A single turn carries every row of the set below to another of its rows. Some are shown first; where does it send the rows asked next?
bopo: [ 33   8  22 -12  21  15  28  11  11  -2 -25   3   9 -12   5 -15   1 -25
  -3   4   9 -10   7  25 -24  -3  -1 -14   8 -18   3   5  10 -17  12]
gusir: [  0 -15   2   0  24  -6   2   4  38  -3 -17  24  -7   7  -5  14  -1  -2
 -21 -17 -27 -17   8  26 -17  -2  18  25   8   5  34  -1  -2  -5 -21]
betid: [  2  -2 -11  15  16 -13 -15   5  26   4 -14  26 -16 -10  -7   9  -3  13
 -18 -21  -5 -16  -3  20 -21  19  24   8  12 -11  30   7  16   0  10]
Tok: [ 30  16  13 -23  20  10  26  12  15   1 -22  16   7 -17  10  -4  -2 -19
  -7  11   8  -8  -1  28 -27   1  -6  -2  13 -14   8   6   8 -17  17]
nazev: [ 18 -20  10  -1  10  13  12  -5  37   1  -5  34  -7 -27  16  -6   3   0
  -4   6  -2 -20 -15  -6 -20   7  14  -8  -2 -30  13  11  20 -36 -10]
kemob: [ 32 -27   1  -8   0  -4   3 -10  24  -7 -30  11  -6  15 -12   1   1   3
  -8  24  -5 -20  -2  15  -5   6   5 -11   3 -20   9  -2   9 -30 -20]
pavu: [ 29 -18   7   9  39   3  12  13  34   7 -13  19   7   5  -8   6   7  -3
  -1 -17  -5   0  -8  -7 -26  -4  -9  -5  24   7  14  -9  10  -9  15]
nodab: [  2 -27   1  -3  32   9  -2  12  35 -10 -23  18   3   3 -17   7 -12   0
  -3   8   1 -18 -12  25 -14  -5  44   9   5 -33  -5  14  17 -23 -17]
let: [ 10  -7 -15   7  24  -6 -14 -29  27 -16  -8  -4   7  -8  -6  14  -8   8
 -11   4  -9 -12   1  -1 -23 -28  21  -6  -1  -4  20   9   2  12  -9]
fuze: [ -7 -18   8 -14  23  26  14  15  21  -7 -23  15   2 -15   9 -21   0  29
 -19 -15  -7  -7 -19  19 -28  -5  -1  -4  23 -22  -4   3  13  -7   2]
kamu: [  5   3  -9 -14  23  19  10   6  17 -27 -26   0  11  -8 -14 -18 -10  24
  -5  24  -9  -9  -8   1 -24  -5  12   3  18 -19  17 -25   2  -7   4]
Suzaz: [ 17  27  -5  10  19 -14   8   8  29 -17   4   7   5  -4 -27  -2   1  -4
   8 -13 -16  -9  10  21  -8   1  17   2 -12  -4  -3  -1  15 -14  10]
lize: [-20   9   5   5  17  -2   3 -11   2 -11 -12  30 -11   3   3   7 -13  10
 -15  10   1 -30  10  26 -10 -12   8  15  20 -31   2   1   8  -9 -23]
Savit: [-11   0  17  -6  19  13  10 -16   5 -25 -15   8   0   7   9  14   7  -5
   7  11  -7  12 -17  10 -20  -5   6  -9 -10  -1   9  21  27 -14  -2]
Nef: [ -5 -17   9 -12  21  28  14  11  14   1 -23  15   5 -18  12 -18  -1  26
 -22 -18 -16 -10 -18  18 -28  -5  -1  -6  20 -23  -1   9   5  -5   3]
gar: [-20  -7   6   4   3  -2  16  -1  29  12 -19   9  -7  -6   0   0   7  -1
  -3  14 -12  13  -4  35 -11  19   6  -2   3 -14   2  12 -18 -18   0]
dol: [ 24 -20   3  13  35   3  18  -3  25   8  -5  21  -1  11  -9   6   4  -6
 -14 -21  -2  -3 -13  -7 -26   1  -7  -8  20  10   7  -2   3 -10  17]
Luk: [ 15 -13   0  12  26  27  10 -10  10  -8  -4  11  25 -24  17   4 -17  -6
 -15   5 -13  -9  12  12  -7 -15  17  -5  15 -10  -2 -26  19 -17  19]
tuk: [  3   2  -2  14  28   0  14   0  23  -9  -6  29  12 -13 -20 -25  -1   8
 -23  10   1 -46   5  -2 -16 -10  26  -1  14 -18   9 -10 -10 -11  -8]
Rido: [ 19  -4  24   2  18  19  23  16  10 -14 -20  -8   7  -3  -2 -15   8 -31
  -6  -7  -2 -19   6  25 -13  -6   9 -10   4 -25  -5  12   8 -24  -4]
feleg: [ -2   1  -1  14  30  -3  13   2  22 -10  -4  22  14 -19 -20 -26  -5   5
 -27   9   3 -41  10   6 -20  -8  26  -3  12  -9  11 -10 -11 -10  -5]
fesuv: [ 27  27  -2   5  26 -10  10   8  20 -17   5   6   6   0 -27   4   4   0
   8  -8 -19  -9   8  20  -8  -1  15   1 -14  -1   1   3   4 -16   9]
menir: [  6  -5  24  11  10   5  -1   2  34  -4  -6  27   6  19   1  -5  14 -19
 -22  -7  -6  -6   0  30   0 -25  11  19   6 -31 -11  -2  15  -7  14]
mefuz: [ 15 -19  -3   9  29  27  13  -9   9  -9  -4   5  19 -12  21   8 -17 -10
 -18  -1 -13 -10   3   5 -17 -27  23  -3  21 -24   2 -20  22 -18  12]
Bel: [ 36  24  -3   2  28 -13   6   2  16 -20   1  10  -1  13 -23   5  -3   0
   3   0  -9 -11   8  16 -11  -5  22   9 -13 -12   7   8  -2 -21   7]
vuke: [  5 -24  18  17  15   1   0  -6  34  -4   7  31   6  14  17 -13  17 -14
 -28  -3  -1 -11   4  29   4 -14   6  16   6 -15   2   0  13 -23   7]
Res: [ 20 -19   5   5  30   8  20 -12  26  11  -1  15  -1  10  -8   8   2  -4
 -14 -23   1  -4 -22 -11 -25   0   0 -11  19   4  15   1   3 -14  18]
zis: [  6 -14  23  15  14   4   2   0  35  -4   4  33   6  15   8  -8  13 -15
 -27  -4  -7  -5   1  32   0 -23   7  16   9 -28  -1  -1  10  -8  20]
Rizap: [  4   3  27  -1  24   6   9  -6  25   2 -19   9  -7   0  12 -15   2  33
   0  -7   0 -14  12  18 -23  -1 -11  -4  -2  -1   0  -3   9 -16 -29]
Ruzun: [  9  -9 -13   5  23  -9  -6 -20  28   6  -6   1  14 -10   6  10   2  14
 -10   4  -4 -14 -11  -2 -33 -21  24 -20  -2  -1  36   1  14  -3  -4]
Kagif: [ -1  -8   1   8  16 -13  -1  10  40   2 -14  27 -14  -1  -5  11   5   2
 -24 -19 -19 -22   2  22 -18  10  21  19   7   0  35  10   4  -3 -10]
reri: [-18   9   7   2  18  -1   0 -18   3  -8 -10  32 -11   4   4   1  -6  16
  -9   9   0 -34   7  24  -7 -12  11  13  19 -30   6  -1   8 -15 -25]
tubob: [ -3   2   9  10   8   6 -10  12  27  -7 -21  -2  -9  -6  -3 -13   2 -10
  12   4  10   0  12  34  -2  25  14  22   2 -20   8  -2   4  -8   1]
taliz: [ -8 -11 -21 -10  12  -9   9 -14  27  -7  10  11   4 -14   2  -1  -3  -4
  17  -2  -2  -4 -18  18  -7   0  13  17  22 -11  25  -8  23   2  20]
Vidaf: [  1  -4  28 -11  15  19  14 -23   7 -10 -18   2  13  21   5  10  10 -10
  -2   8  -8   6 -18  11 -15 -12  21   0 -16   2  13   1  18 -14  -4]
zifar: [ -5   1  18  -9  23  16  13 -21   4 -19 -14   8  10  17   7  10   5  -9
   4  14  -6  12 -16  17 -18 -11  18  -1 -17   5  16   7  20 -12  -4]
pomap: [ 12 -18   6   4  21  20  15  -8  16  -5  -9  -5   9   8  21  13  -5 -12
 -16   9 -16 -10  -6   1 -23 -36  11 -11  22 -35  13 -12  16 -25   1]
fudi: [  5   6  -7 -17  26  19   4   1  16 -22 -23  -2   7 -11  -8 -16 -15  22
  -7  23 -13  -5  -5   4 -29  -5  10   7  21 -18  24 -23  -4  -7   8]
fevit: [  5   3  24   0  20   8  11  -3  24   7 -23   7   2   0  15  -9   1  27
  -1  -2  -2 -16  15  17 -21  -3 -13   1  -6   0   0  -5   5 -11 -33]
zuvad: [-11 -18 -17  -8  12  -6  11  -9  21  -8   8  14   7 -15   8   0   3  -6
  19   5  -8  -3 -19  19  -6  -3  17  24  19 -15  16  -4  18   9  19]
Varaf: [ -8 -25 -14   0  13  -7  12  -5  14  -8   1  15  17 -16   0  -5   3   0
  17   6 -13  -3 -18  21  -2  -6  34  13  16 -23  13  -2  14   7  23]
Pizet: [ 12  -8  -4  -5  34  13 -23 -13  21 -13 -23  17   3 -28 -14   9   0   9
   8   2  -4  -6  -9  19 -12  -3  -1 -11  17 -27  17  -1  32 -36  -1]
Sira: [  9  -5  -4   6  27   3 -10 -28  25 -23  -9   8   6 -13  -9  11 -17   0
 -10  -2  -7 -12   7   2 -21 -33  19  -2   0 -12   9  18  -2  20  -2]
Vefip: [ 21 -25  23  15  30  -8   4  -7  48 -19 -29  12  -2 -19 -19 -13  -5  11
   3   4 -11 -17  12  12 -21  -1  23  -4   7 -24  11  -6  30  -6   5]
Vuraz: [-18   1   9   4   4   7   3   8  25   9 -22   7  -9  -4   1  -1   5  -6
   6  13  -3  11   1  40  -3  23   7   5   6 -20   7   5  -6 -21   3]

zis -> zuvad
tubob -> Ruzun
fuze -> reri
Now find these:
Vuraz -> let
menir -> taliz
vuke -> Varaf
Vefip -> nazev
feleg -> Nef
gar -> Sira

A single turn carries every row of the set below to another of its rows. Some are shown first; where does it send the rows asked next?
sapeb: [  9  -2 -33 -24  19 -35 -21 -20   1  19   0 -16]
Mafa: [  9 -13  -9 -16  51 -28 -20  -5   4  12  14  -2]
gez: [ -7  22 -21  -7  15 -31   3   5  13   0 -12 -18]
Fus: [-10  16 -17 -15  23 -47 -17  -3 -31  23  -2   0]
tatu: [  3  12 -26  -7  24 -41 -12 -12 -21  33  19   7]
pefo: [-14   9 -18 -20  35 -41  17   0  18   8  -4 -17]
Mir: [ -2  -4  -4 -29  20 -34 -31   5  16   9  12   4]
totus: [ -3  28  -9 -13  12 -12   1 -13   3   5  21 -10]
pone: [  3  -4 -22 -29  50 -38 -30   1   1   6  -1   0]
detob: [  7  20 -11  -2  20 -34 -28  -7 -10  -7  22 -14]
Doz: [ -1  -4 -11 -22  39 -16 -20  12  15   1  -1  -5]
vigav: [  1  17 -24 -22  22 -54  -8 -29   8  11   2 -16]
Bakub: [  6  35 -10 -26  23 -57   1  -4   0  10  13   5]
lun: [-10   4   1 -33  18 -35 -22  -7  -8  -4  11 -23]
dit: [-13   4 -19 -10  12 -30 -16  -9  10  18  23  21]
pesif: [-10   7 -19  -1  34 -31 -21  -8  30  12   4  -7]
Kef: [-23   8 -12 -18  38 -50  14   8  -3  -2  -2  -2]
Zutap: [ -9  12 -17 -15  37 -46  10   6 -26  -1   9 -19]
Kon: [-16 -16 -12 -18  42 -49  -1 -11 -10  15   8   6]
molo: [-15   6 -27  -7  35 -28 -25   7 -19  27  22 -12]
Mumi: [-27  12 -16   0  29 -36  -7 -17   8  14  14  17]
Nilo: [ -7   9 -19 -18  22 -42 -19  -3  27  28  -1   1]
Dubip: [ 12   8 -24 -25  41 -37 -16   7  -5 -16  19   6]
tav: [-10  28 -12 -11  16 -39  12  -2   8  19   5 -22]
tutur: [-23   4 -29 -32  34 -27 -24 -13 -11  18   0 -16]
dalif: [ -9  20   8 -18  28 -46 -16   8 -20  17  19 -11]
dani: [  6  16 -14 -26  44 -19  -8  -4 -17 -10   9 -20]
lika: [-26  -1 -10 -15  32 -38   4  10 -12  11   5  17]
gotu: [  0  -2 -13 -24  26 -42  13   6 -16   2  -9 -14]
turur: [-18  12 -13 -22  18 -19 -10  -7  16  26   7 -24]
tupop: [-17   4 -13  -9  28 -19   7   0  -4  19  21  21]
fas: [ -7  33 -13  -2  18 -17   3  -2  -6   1   8   8]
febe: [ -3  16 -11  -8  36 -11   8  -3   3   1  28   7]
fen: [ -4  25 -33 -11  38 -18   6  -2 -13   2  26 -13]
mibin: [ 11  21 -19   2  24 -41 -12 -18  -5  13  33  -1]
Fod: [  6   2 -22 -16  17 -26 -35  -4 -13   4   3 -18]
dofav: [-25  17 -10 -10  16 -20  -3  -4  -2  31  24  -5]
rozot: [ -5  23 -44 -28  31 -42  -5 -15   4  20   2   5]
siz: [ 17   9  -6 -17  36 -16  -1   5 -20   0   8  -2]
mova: [-12 -10 -25 -16  38 -48 -16   4 -18   6  16  14]
Sas: [-16   2  -2 -24  20 -51 -17   7   0  20  13  17]
rilu: [-12  27 -11 -17  23 -59 -13 -15 -13   5  -5 -12]
bub: [-10  24 -36 -23  39 -33  11  -5  -3   5   3 -26]
lifi: [ -2  11 -26 -29  41 -59  -3   7  -9  -5   3   5]
vula: [ 13  15 -18 -23   9 -42  -9  -5  11 -10  24  -7]
zez: [  6  11 -48  -8  23 -32 -12  -2   5  12  26  -1]
Ziluk: [  4  10  -8 -14  45 -13 -10   7   5 -13  16  -2]
magu: [ -6  -3 -18 -22  32 -24  -2   4  26  17  -7 -13]

Mumi -> gez
mova -> Nilo
Now find these:
dofav -> bub
tatu -> vigav
lun -> molo
febe -> Kef

